Rows swapped in pairs by one turn or mirror: which row each one swaps with
The rows were stretched afterwards, more along some directions than others.
Z977: [ 2.08  0.40 -0.37 -2.04 -0.17  0.22 -0.21  0.76  0.40 -2.10  1.37  1.97
 -0.75  0.89  1.82 -2.20  3.14  0.13 -1.19  0.02  0.06  0.41]
Z748: [ 0.78  2.02 -1.21  0.86 -1.58 -1.70 -0.83 -1.36  0.68 -0.85  0.67  0.50
  1.22  0.75 -0.35 -2.25 -2.04  1.64 -0.38  1.17  0.43 -1.94]
Z245: [ 1.09  1.90 -1.15  0.88 -1.60 -1.68 -0.36 -1.67  1.16 -1.05  0.79  0.82
  1.16  0.37  0.07 -2.08 -2.21  1.57 -0.47  1.45 -0.07 -1.61]
Z204: [-0.74 -1.46 -1.76  1.71  0.27 -1.56  1.07 -0.35 -0.35  0.88 -0.76  4.19
 -0.45 -0.21 -1.20 -4.07  0.82  1.79  0.99  0.46  0.61 -3.12]
Z168: [-0.31  0.45 -2.60  1.79 -2.58 -0.22  0.23  0.93 -0.86  0.16  0.23  2.68
 -0.48  1.57  0.29  0.21  0.83  0.32  0.00  1.37 -0.85 -1.95]
Z732: [ 0.25  0.84  0.55  0.47  0.45 -1.01  0.69 -0.68  0.29 -2.76  0.34  1.38
 -0.66  1.14  0.21 -2.87  0.22  1.35 -1.79  0.53 -1.35 -2.63]
Z837: [-0.52 -0.57 -2.57  1.38  0.27 -1.11  0.64 -0.46 -0.22  0.55 -1.19  4.67
  0.18 -0.46  0.55 -3.65  0.00  2.06  0.99  0.95 -0.09 -2.90]
Z793: [ 0.38 -0.50 -0.90  0.29  2.41  0.51 -1.15  0.32 -0.61 -2.24 -1.90  0.82
 -0.40  0.04  0.29 -2.54  0.11  1.45 -0.50  0.86  0.69 -2.28]
Z141: [ 0.34 -0.65 -1.25  0.71  2.25  0.06 -0.63  0.57 -0.57 -1.21 -1.93  1.91
  0.39 -0.38  1.29 -2.34 -0.55  2.04 -0.61  1.41  0.58 -2.06]
Z79: [-1.55 -0.11  1.01 -0.51 -1.03 -0.24 -0.79  0.15  0.35 -0.41  0.39  2.55
 -2.23  1.00 -1.71 -4.36  1.69  1.67 -0.84 -1.60  1.76 -2.08]
Z478: [ 0.34  0.55 -2.22  1.42 -2.49 -0.35  0.49  0.94 -1.02 -0.32  0.56  2.17
  0.05  1.94  0.14 -0.12  1.24  0.32 -0.25  1.42 -0.30 -1.89]
Z668: [ 2.24  0.55 -0.31 -2.20 -0.54  0.46 -0.34  0.32  0.56 -1.77  1.54  2.06
 -0.18  0.64  2.29 -2.05  3.48  0.49 -1.38 -0.27 -0.29  0.21]
Z355: [-0.68 -0.32  1.68 -0.82 -0.87  0.21 -1.33  0.79 -0.36 -0.82  1.03  2.72
 -1.94  1.35 -1.40 -4.99  2.40  1.82 -1.72 -1.64  1.70 -1.80]
Z980: [-0.40 -0.89 -2.13  1.16  1.01 -1.35  1.50 -0.43  0.07 -0.02 -0.44  4.19
 -0.29 -0.04 -0.76 -4.52  0.69  1.61  1.13  0.17 -0.13 -3.22]
Z77: [ 0.63  1.37 -1.25  0.85  0.90  0.67 -1.21  1.19  1.57  0.35 -1.27  1.62
 -0.06  0.27 -1.91 -4.44  0.31 -0.36  2.19  0.51  0.26  0.68]
Z134: [ 0.50  1.36 -1.24  0.63  0.22  0.58 -0.93  0.70  1.77  0.40 -1.24  1.16
 -0.09  0.62 -2.46 -3.99  0.21 -1.03  1.49  0.13 -0.08  0.42]
Z194: [-0.41 -0.22  1.03  1.55  0.56 -0.28 -1.71 -0.18 -0.74 -0.04 -0.92  0.39
 -2.45 -0.23 -3.16 -1.64 -0.80  0.58  2.01 -0.92  1.70 -2.44]
Z972: [ 0.46 -1.24 -0.97  0.54  2.40 -0.15 -0.20  0.52 -1.08 -1.83 -2.11  1.72
 -0.03 -0.08  0.90 -2.05 -0.94  2.28 -0.55  0.96  0.40 -2.45]
Z345: [-1.06  1.11 -1.10  0.48 -0.89  0.74  0.03  1.57  0.43  0.00 -3.49  1.25
  0.39  2.00 -0.64 -1.65 -0.98  1.39 -0.57  0.83 -0.81 -1.34]
Z163: [-1.14 -0.56 -0.01  1.51  0.22 -1.31 -1.23 -0.19 -0.85  0.07 -0.88  0.15
 -2.51 -0.41 -2.14 -0.91 -2.34  0.89  2.39 -0.02  1.56 -2.54]
Z895: [ 0.06  1.26 -0.65  0.47  0.13  0.64 -1.07  0.46  1.60  0.87 -1.18  1.42
 -0.64  0.31 -2.64 -4.11  0.65 -0.90  1.67 -0.60  0.25  0.00]
Z706: [ 0.57 -1.12 -0.52  0.59  2.73  0.53 -0.65  0.78 -0.86 -1.72 -1.72  1.98
 -0.46 -0.08  0.79 -2.28 -0.46  1.75 -0.49  0.46  0.79 -2.84]
Z817: [ 1.07  1.47 -1.84  0.47  0.38  0.10 -0.91  0.52  1.54  0.25 -1.67  1.78
  0.78 -0.21 -1.57 -3.45 -0.33 -0.62  2.15  0.49  0.17  0.89]
Z34: [ 1.18 -0.90 -0.24 -0.36  2.38  0.14 -1.14  0.11 -1.24 -2.29 -1.99  1.36
 -0.16 -0.14  1.21 -2.04 -0.34  2.00 -1.02  0.65  0.51 -1.87]
Z32: [ 1.17  2.04 -1.43  0.17 -1.46 -1.84 -0.74 -1.44  0.81 -1.43  0.81  0.29
  1.06  0.85  0.60 -1.92 -1.80  1.43 -0.73  1.20  0.28 -1.81]
Z172: [ 0.21  0.93 -2.53  1.12 -2.91 -0.14  0.44  0.77 -0.58 -0.03  0.90  2.53
 -0.19  1.79  0.79 -0.09  1.12  0.03 -0.27  1.10 -0.83 -1.95]
Z930: [-0.76  1.29 -1.01  0.55 -1.74  0.69 -0.23  1.81  0.22 -0.13 -3.12  2.06
  1.49  1.96 -0.60 -1.51 -0.65  1.46 -1.07  1.40 -0.30 -0.69]
Z135: [ 2.29  0.31  0.07 -1.87 -0.06  0.27 -0.65  0.66  0.21 -2.02  1.81  1.75
 -0.33  0.72  1.87 -2.50  3.51  0.71 -1.19 -0.01  0.35  0.52]
Z877: [ 0.50  0.80  0.39  0.69  0.98 -0.87  0.89 -0.46  0.70 -2.47  0.25  1.08
 -0.30  1.10 -0.25 -3.94  0.23  1.43 -1.79  0.23 -1.19 -2.68]
Z22: [-0.73 -0.09  0.33  1.95 -0.81 -0.35 -1.93 -0.25 -1.22 -0.21 -1.07  0.64
 -2.15  0.29 -2.58 -0.49 -1.71  0.25  1.04  0.10  1.30 -2.31]
Z423: [ 0.90  0.53  0.44  0.49  1.16 -0.87  1.12 -0.63  0.35 -2.44  0.45  0.97
 -0.32  1.21 -0.42 -3.88 -0.13  1.57 -1.65  0.13 -1.31 -2.83]
Z130: [ 0.58  0.41  1.27  0.30  0.82 -0.60  0.32 -0.59  0.22 -2.29  0.25  1.42
 -0.19  0.56  0.10 -3.21  0.31  1.80 -1.90  0.26 -1.15 -2.24]
Z200: [ 0.92  1.82 -1.27  0.83 -1.41 -1.30 -1.01 -0.93  0.49 -0.71  0.74  0.43
  1.35  0.76  0.19 -2.21 -2.08  1.59 -0.79  1.28  0.24 -1.88]
Z235: [-0.37 -1.13 -2.07  1.43  0.37 -1.62  0.96 -0.61 -0.33  0.18 -0.51  4.62
 -0.46 -0.44 -0.03 -3.83  0.03  2.07  1.16  0.73 -0.05 -3.05]
Z931: [-0.48 -0.34  0.91  1.51  0.23 -0.03 -1.56  0.13 -0.27  0.05 -1.24  0.68
 -2.02 -0.29 -2.58 -0.69 -1.55  0.18  1.65 -0.55  1.69 -2.14]
Z399: [ 0.83  1.72 -1.29  0.88 -1.45 -2.16 -0.32 -1.53  1.08 -0.87  0.92  0.61
  0.95  0.40  0.05 -2.51 -2.03  1.75 -0.38  1.06  0.41 -2.10]
Z926: [ 2.09 -0.04  0.03 -2.17  0.32  0.46 -0.72  0.49  0.34 -1.76  1.09  1.85
 -0.63  0.34  1.84 -2.24  3.54  0.80 -1.16 -0.51 -0.13  0.46]
Z47: [-0.16  0.38 -2.29  1.26 -2.33 -0.14  0.15  1.37 -0.77  0.04  0.65  2.00
 -1.06  1.65  0.32 -0.07  1.12  0.04  0.43  1.13 -0.39 -2.05]
Z865: [-1.01  0.08  1.41 -0.94 -0.90  0.51 -1.15  0.20  0.00 -1.27  0.15  2.95
 -1.55  1.56 -0.76 -4.00  1.87  2.12 -1.71 -1.17  1.60 -2.43]
Z645: [ 0.95 -0.93 -1.12  0.35  2.31 -0.01 -1.69  0.01 -1.81 -2.19 -1.37  1.13
 -0.35 -0.43  0.65 -2.04  0.02  1.86 -0.26  0.41  1.06 -2.11]
Z191: [ 2.20  0.50 -0.33 -1.94 -0.85  0.59 -0.86  0.13  0.86 -2.06  1.41  1.57
 -0.39  0.82  1.62 -2.22  3.49  0.37 -1.58 -0.13 -0.19  0.42]
Z696: [ 0.56  1.57 -1.71  0.61  0.30  0.42 -0.91  0.38  1.89  0.12 -1.01  1.51
 -0.07  0.57 -2.09 -4.61  0.68 -0.72  1.71  0.05  0.11  0.25]
Z20: [-1.05 -0.07  1.08 -0.70 -0.85  0.19 -1.37 -0.27  0.44 -0.97  0.53  2.47
 -2.12  1.13 -1.10 -4.22  2.43  1.57 -0.89 -1.70  1.68 -2.02]
Z946: [-0.06  0.65 -2.30  1.51 -2.64 -0.62  0.71  1.10 -0.59  0.14  0.24  2.49
 -0.19  1.78  0.04 -0.25  0.33 -0.11 -0.02  1.23 -0.48 -2.10]
Z315: [-0.52 -1.19 -2.00  1.63  0.42 -1.56  0.91 -0.32 -0.64  0.36  0.07  4.45
 -0.96 -0.26 -1.14 -4.49  0.72  1.14  1.10 -0.09  0.46 -3.18]
Z892: [ 0.45  0.63  0.87  0.23  1.15 -0.83  0.67 -0.51  0.44 -2.55  0.20  1.43
 -0.10  0.84  0.15 -3.74  0.26  1.82 -1.92  0.41 -1.23 -2.23]
Z861: [ 0.19  1.74 -1.72  0.76  0.06  0.00 -0.63  0.41  2.22  0.57 -0.77  1.77
  0.13  0.06 -1.95 -3.82 -0.45 -0.69  2.45  0.46 -0.02  0.52]
Z617: [-1.81  0.91 -1.63  1.05 -1.12  0.54  0.54  1.48  0.62 -0.07 -3.30  1.91
  0.61  2.23 -0.39 -1.39 -0.58  1.07 -0.69  1.16 -0.78 -1.56]
Z824: [ 0.16  0.76 -2.65  1.62 -2.73 -0.12  0.70  0.92 -0.47 -0.38  0.58  2.49
 -0.18  1.92  0.46  0.03  0.47  0.00 -0.27  1.48 -1.16 -2.07]
Z252: [-0.90 -1.01 -2.33  1.67  0.02 -1.93  1.51 -0.65  0.07  0.64 -0.79  4.33
 -0.48 -0.19 -0.58 -3.92  0.15  1.67  1.24  0.61 -0.11 -2.96]
Z888: [-0.25  0.04 -2.51  1.45 -2.43 -0.76  1.04  0.94 -0.75 -0.13  0.58  2.34
 -0.80  1.89  0.66 -0.23  0.45  0.48 -0.25  1.22 -1.23 -2.31]
Z522: [-1.46  1.47 -0.25  0.31 -1.26  1.06 -0.16  1.75  0.60 -0.32 -3.10  1.58
  0.40  2.50 -1.05 -1.50 -0.82  1.07 -0.84  0.79 -0.27 -1.19]
Z302: [-0.85 -0.71  0.11  1.66  0.09 -0.86 -1.54 -0.11 -1.29 -0.13 -1.26  0.32
 -1.98 -0.61 -2.14 -0.16 -1.50  0.37  1.48 -0.06  1.16 -1.53]
Z222: [ 1.90 -0.02 -0.52 -2.03 -0.15  0.45 -0.61  0.85  0.36 -1.67  1.25  1.72
 -0.59  0.48  2.23 -1.98  3.49  0.60 -1.03  0.11  0.19  0.05]
Z109: [-1.22 -0.20  1.05 -0.35 -1.30  0.21 -1.28 -0.18  0.13 -0.64  0.42  2.86
 -2.19  0.93 -0.99 -4.19  2.08  1.97 -1.58 -1.21  1.32 -2.35]
Z180: [ 2.37  0.05 -0.03 -2.26 -0.19  0.10 -0.25  0.21  0.62 -1.97  1.80  1.72
 -0.58  0.55  1.81 -2.34  2.97  0.58 -1.23 -0.54 -0.11  0.11]
Z513: [-0.54 -0.20  0.87  1.55 -0.11 -0.10 -1.88 -0.06 -0.49 -0.34 -0.64  0.24
 -2.38  0.07 -3.25 -1.47 -1.11  0.15  1.39 -0.71  1.71 -1.92]
Z404: [-1.13  1.28 -1.37  0.54 -0.58  0.76  0.21  1.56  0.47 -0.59 -3.41  1.86
  0.61  2.03 -0.84 -2.12 -0.46  1.51 -0.39  0.82 -0.35 -1.50]
Z358: [-1.49  1.44 -0.79  0.69 -0.78  0.86  0.14  1.97  0.64 -0.20 -3.29  1.68
  0.61  2.29 -0.84 -1.78 -0.33  1.45 -0.38  1.31  0.04 -1.26]
Z992: [-1.15  0.00  1.53 -0.71 -0.43  0.23 -1.05  0.38  0.14 -0.86  0.40  2.51
 -2.07  1.39 -1.44 -4.61  2.57  2.12 -0.94 -1.39  2.23 -2.40]
Z688: [ 0.54  0.74 -2.48  1.09 -2.61 -0.50  0.46  0.59 -0.98 -0.65  0.34  2.48
 -0.58  1.85  0.16  0.14  0.97  0.15  0.32  1.16 -0.24 -2.19]
Z220: [ 2.43  0.52 -0.08 -2.08 -0.05  0.37 -0.91  0.49  0.46 -2.15  1.59  2.24
 -0.28  0.52  1.93 -2.97  3.35  0.56 -1.25 -0.31  0.44  0.09]

Swapped with Z399: Z877
Swapped with Z194: Z141
Swapped with Z793: Z163
Swapped with Z926: Z168
Swapped with Z706: Z931
Swapped with Z513: Z972
Swapped with Z696: Z252
Swapped with Z220: Z946
Swapped with Z861: Z980
Swapped with Z130: Z200
Swapped with Z355: Z930
Swapped with Z688: Z977

